In the data rows, 128 means zero.
Here are some points, one per row:
[124 91 92 86 91 78 93 136 90 67 74 73 127 83 111 70 123 47 90 84 113 61 82 89 103 78 101 108 107
 73 98 88 95 111 117 119 88 74 124 102 110 91 126 64 81 71 116 139]
[177 84 98 126 98 72 83 166 96 142 87 85 100 100 94 79 179 89 104 100 73 99 108 106 113 71 93 76 75
 83 99 100 92 99 74 139 108 102 84 99 93 69 151 87 150 90 51 129]
[162 94 98 136 97 89 97 189 117 156 97 92 119 104 94 93 194 111 101 87 69 94 98 120 99 100 93 78 105
 73 105 97 89 71 69 127 128 114 71 98 59 98 128 92 173 102 77 139]
[101 162 190 168 151 115 85 150 195 82 86 153 179 198 201 108 91 103 209 214 99 168 148 192 198 119 186 123 186
 126 189 155 162 155 95 216 186 140 146 170 125 183 128 169 66 174 87 129]
[146 90 102 107 71 79 83 137 102 82 82 74 104 109 90 72 154 79 109 70 101 68 92 100 106 78 99 86 101
 63 95 98 99 107 98 117 94 86 112 102 101 68 113 67 96 79 98 112]
[157 93 88 103 93 71 85 152 96 109 85 83 110 101 99 82 143 71 111 66 77 77 84 95 80 77 95 78 104
 74 99 105 95 129 74 122 107 81 90 105 99 68 135 74 130 82 83 144]
[44 141 111 149 113 162 173 94 88 182 158 146 156 112 118 164 165 159 103 135 163 122 114 96 91 156 98 169 90
 159 122 122 135 104 151 99 112 114 134 146 105 174 106 148 188 114 164 111]
[132 96 128 136 94 99 113 162 102 170 88 70 112 117 102 104 202 116 103 114 62 95 102 113 97 94 108 92 102
 88 110 95 107 83 66 127 100 109 75 117 77 102 138 99 199 93 75 130]
[199 124 150 84 143 140 120 130 166 102 152 173 91 138 141 134 85 138 144 158 136 178 116 199 178 167 185 139 206
 171 131 159 137 208 148 161 164 204 155 84 172 108 135 122 97 158 143 146]
[146 150 111 94 160 206 179 74 116 158 200 173 122 106 107 181 98 180 116 122 208 137 156 119 130 167 125 187 119
 167 118 132 131 147 189 82 104 165 201 123 173 132 122 142 147 130 190 136]
[168 73 98 117 83 87 106 182 99 148 94 84 84 109 112 95 197 89 112 99 76 92 108 106 104 73 97 68 88
 86 87 120 97 89 53 115 110 89 74 98 82 82 118 100 160 103 66 149]
[78 129 117 154 90 107 164 144 113 178 136 119 152 96 111 151 173 160 109 133 120 111 100 94 97 134 86 122 78
 126 106 115 122 69 123 125 104 105 94 166 89 159 115 122 174 94 115 105]
[126 88 104 152 94 86 133 176 105 191 121 101 134 121 100 94 198 125 106 103 92 97 93 100 121 97 93 85 103
 117 108 97 110 80 58 118 104 105 78 139 89 110 137 101 178 110 88 125]
[100 182 209 203 160 115 74 172 203 62 102 123 224 208 197 109 98 98 216 207 119 146 161 158 214 119 194 107 178
 123 218 190 202 140 102 221 206 97 94 190 127 210 140 199 78 194 95 124]
[150 135 162 112 123 93 93 162 193 94 104 165 126 173 180 127 87 155 198 173 121 184 135 192 195 139 197 151 194
 163 159 156 149 174 121 186 177 156 149 108 159 132 134 142 73 149 121 140]
[56 255 220 255 244 187 56 201 189 57 107 105 255 225 226 65 101 82 229 202 88 113 255 139 190 91 135 87 126
 98 244 254 253 107 104 210 226 104 91 255 91 224 118 231 66 238 99 117]
[208 130 141 79 170 166 150 85 148 106 187 180 73 139 122 161 86 158 129 118 161 189 160 164 147 194 165 177 165
 179 97 153 129 179 164 105 146 185 192 76 196 91 152 99 128 152 180 140]
[127 140 195 124 142 81 79 152 208 82 101 143 158 189 191 135 90 116 174 186 120 169 145 202 197 145 193 117 171
 151 169 157 162 188 102 190 188 155 124 151 147 162 122 165 81 167 109 118]
[213 121 131 77 156 164 154 83 154 117 176 167 62 135 146 160 80 164 118 138 149 184 155 190 156 169 181 152 171
 183 135 141 119 179 146 128 134 202 171 64 194 112 146 104 89 148 171 141]
[191 118 153 88 147 142 133 111 144 109 160 168 82 132 159 169 84 153 144 139 159 180 138 191 178 173 185 153 181
 149 120 152 130 188 147 142 166 204 179 54 203 90 157 109 91 151 151 159]
[68 142 107 145 128 147 188 78 83 193 163 132 135 114 122 167 142 165 119 124 176 149 127 106 92 160 86 162 95
 154 129 118 132 93 189 89 113 119 150 165 128 168 118 155 170 138 180 110]
[90 85 86 96 55 104 96 86 93 37 65 66 117 104 87 51 52 54 99 90 155 53 77 77 83 76 101 126 95
 59 99 66 79 136 151 122 96 70 128 126 111 111 113 90 57 71 168 121]
[100 79 106 90 88 80 80 115 89 57 95 63 121 98 82 66 83 52 107 76 141 73 72 102 78 72 100 111 97
 70 92 77 81 117 148 119 85 71 139 122 99 89 124 88 62 80 129 129]
[100 115 112 146 106 99 146 157 109 191 129 104 128 103 95 123 187 110 128 128 98 96 97 98 110 129 94 89 83
 104 113 96 103 79 88 126 107 100 62 138 91 109 113 123 196 99 82 120]
[94 149 121 118 140 193 196 78 104 161 166 163 152 107 111 176 114 198 96 126 203 137 145 114 92 179 104 172 124
 167 128 130 132 115 186 77 102 138 161 142 151 146 137 149 149 131 184 132]
[192 126 109 84 158 193 160 79 134 138 194 166 78 126 116 174 88 165 113 105 167 176 154 174 144 171 175 185 173
 163 125 164 143 173 183 82 101 198 178 83 192 95 150 128 119 146 177 142]
[186 157 121 90 160 183 171 69 137 142 182 170 70 106 123 182 96 180 103 108 179 157 176 138 129 185 143 178 167
 177 118 154 113 182 178 84 119 177 184 86 183 119 135 126 119 137 191 142]
[61 130 110 147 128 140 174 107 110 185 136 148 150 110 109 155 158 166 115 116 134 128 105 86 104 144 102 150 80
 130 120 106 121 91 149 116 87 105 110 181 114 174 107 153 190 109 155 111]
[175 81 98 127 91 86 84 192 89 116 87 81 114 93 107 79 163 83 104 82 66 84 90 102 108 68 90 81 95
 80 108 90 81 112 81 107 99 107 84 106 100 89 126 66 134 95 72 135]
[66 155 110 122 134 154 189 72 104 166 163 165 134 106 104 175 137 180 97 125 170 127 129 70 119 158 108 185 130
 158 117 138 127 103 182 79 108 144 157 162 130 165 133 158 170 140 186 105]
[118 159 111 129 161 188 195 62 103 167 185 172 123 122 114 178 108 178 89 107 199 160 148 108 91 171 120 197 135
 166 119 128 123 136 194 83 117 147 175 128 170 147 111 154 147 136 159 111]
[75 105 107 142 112 101 154 154 116 189 119 109 144 137 115 131 192 138 103 134 77 107 101 93 88 119 92 92 80
 135 112 90 108 89 134 107 122 95 93 138 94 142 117 119 187 111 99 120]
[63 126 98 157 96 125 163 117 108 186 138 120 150 96 116 160 175 155 109 134 117 133 111 89 104 114 96 125 102
 133 126 77 133 78 151 108 118 100 118 169 101 150 107 155 192 117 138 117]
[70 211 232 231 209 157 72 185 204 61 74 125 229 223 209 100 101 71 219 204 97 137 214 147 187 88 153 82 166
 109 237 210 237 115 90 202 222 111 108 230 119 222 111 229 62 201 99 112]
[161 137 127 90 170 207 176 63 129 149 195 178 86 101 123 181 110 171 126 118 197 158 163 128 110 177 138 192 141
 186 120 132 137 174 191 93 102 155 174 102 167 100 135 135 121 153 182 125]
[184 139 154 123 151 110 112 136 171 76 118 166 102 169 173 157 73 151 153 184 122 171 120 210 173 154 197 127 194
 161 136 144 142 206 114 164 156 182 153 75 167 117 149 144 89 145 128 142]
These points spread out most along one direction. Take the direction at right angles to it along which they spread out most. Go by this last direction. For each point below, how far along it does it lie, from 0 to 99? The average is 50, and the first point in the table lies past the average. One standard deviation of the points above along it is 16.
[100 182 209 203 160 115 74 172 203 62 102 123 224 208 197 109 98 98 216 207 119 146 161 158 214 119 194 107 178
 123 218 190 202 140 102 221 206 97 94 190 127 210 140 199 78 194 95 124] 79
[68 142 107 145 128 147 188 78 83 193 163 132 135 114 122 167 142 165 119 124 176 149 127 106 92 160 86 162 95
 154 129 118 132 93 189 89 113 119 150 165 128 168 118 155 170 138 180 110] 37
[66 155 110 122 134 154 189 72 104 166 163 165 134 106 104 175 137 180 97 125 170 127 129 70 119 158 108 185 130
 158 117 138 127 103 182 79 108 144 157 162 130 165 133 158 170 140 186 105] 35
[146 150 111 94 160 206 179 74 116 158 200 173 122 106 107 181 98 180 116 122 208 137 156 119 130 167 125 187 119
 167 118 132 131 147 189 82 104 165 201 123 173 132 122 142 147 130 190 136] 27
[199 124 150 84 143 140 120 130 166 102 152 173 91 138 141 134 85 138 144 158 136 178 116 199 178 167 185 139 206
 171 131 159 137 208 148 161 164 204 155 84 172 108 135 122 97 158 143 146] 43
[150 135 162 112 123 93 93 162 193 94 104 165 126 173 180 127 87 155 198 173 121 184 135 192 195 139 197 151 194
 163 159 156 149 174 121 186 177 156 149 108 159 132 134 142 73 149 121 140] 57
[118 159 111 129 161 188 195 62 103 167 185 172 123 122 114 178 108 178 89 107 199 160 148 108 91 171 120 197 135
 166 119 128 123 136 194 83 117 147 175 128 170 147 111 154 147 136 159 111] 29
[90 85 86 96 55 104 96 86 93 37 65 66 117 104 87 51 52 54 99 90 155 53 77 77 83 76 101 126 95
 59 99 66 79 136 151 122 96 70 128 126 111 111 113 90 57 71 168 121] 53
[56 255 220 255 244 187 56 201 189 57 107 105 255 225 226 65 101 82 229 202 88 113 255 139 190 91 135 87 126
 98 244 254 253 107 104 210 226 104 91 255 91 224 118 231 66 238 99 117] 90
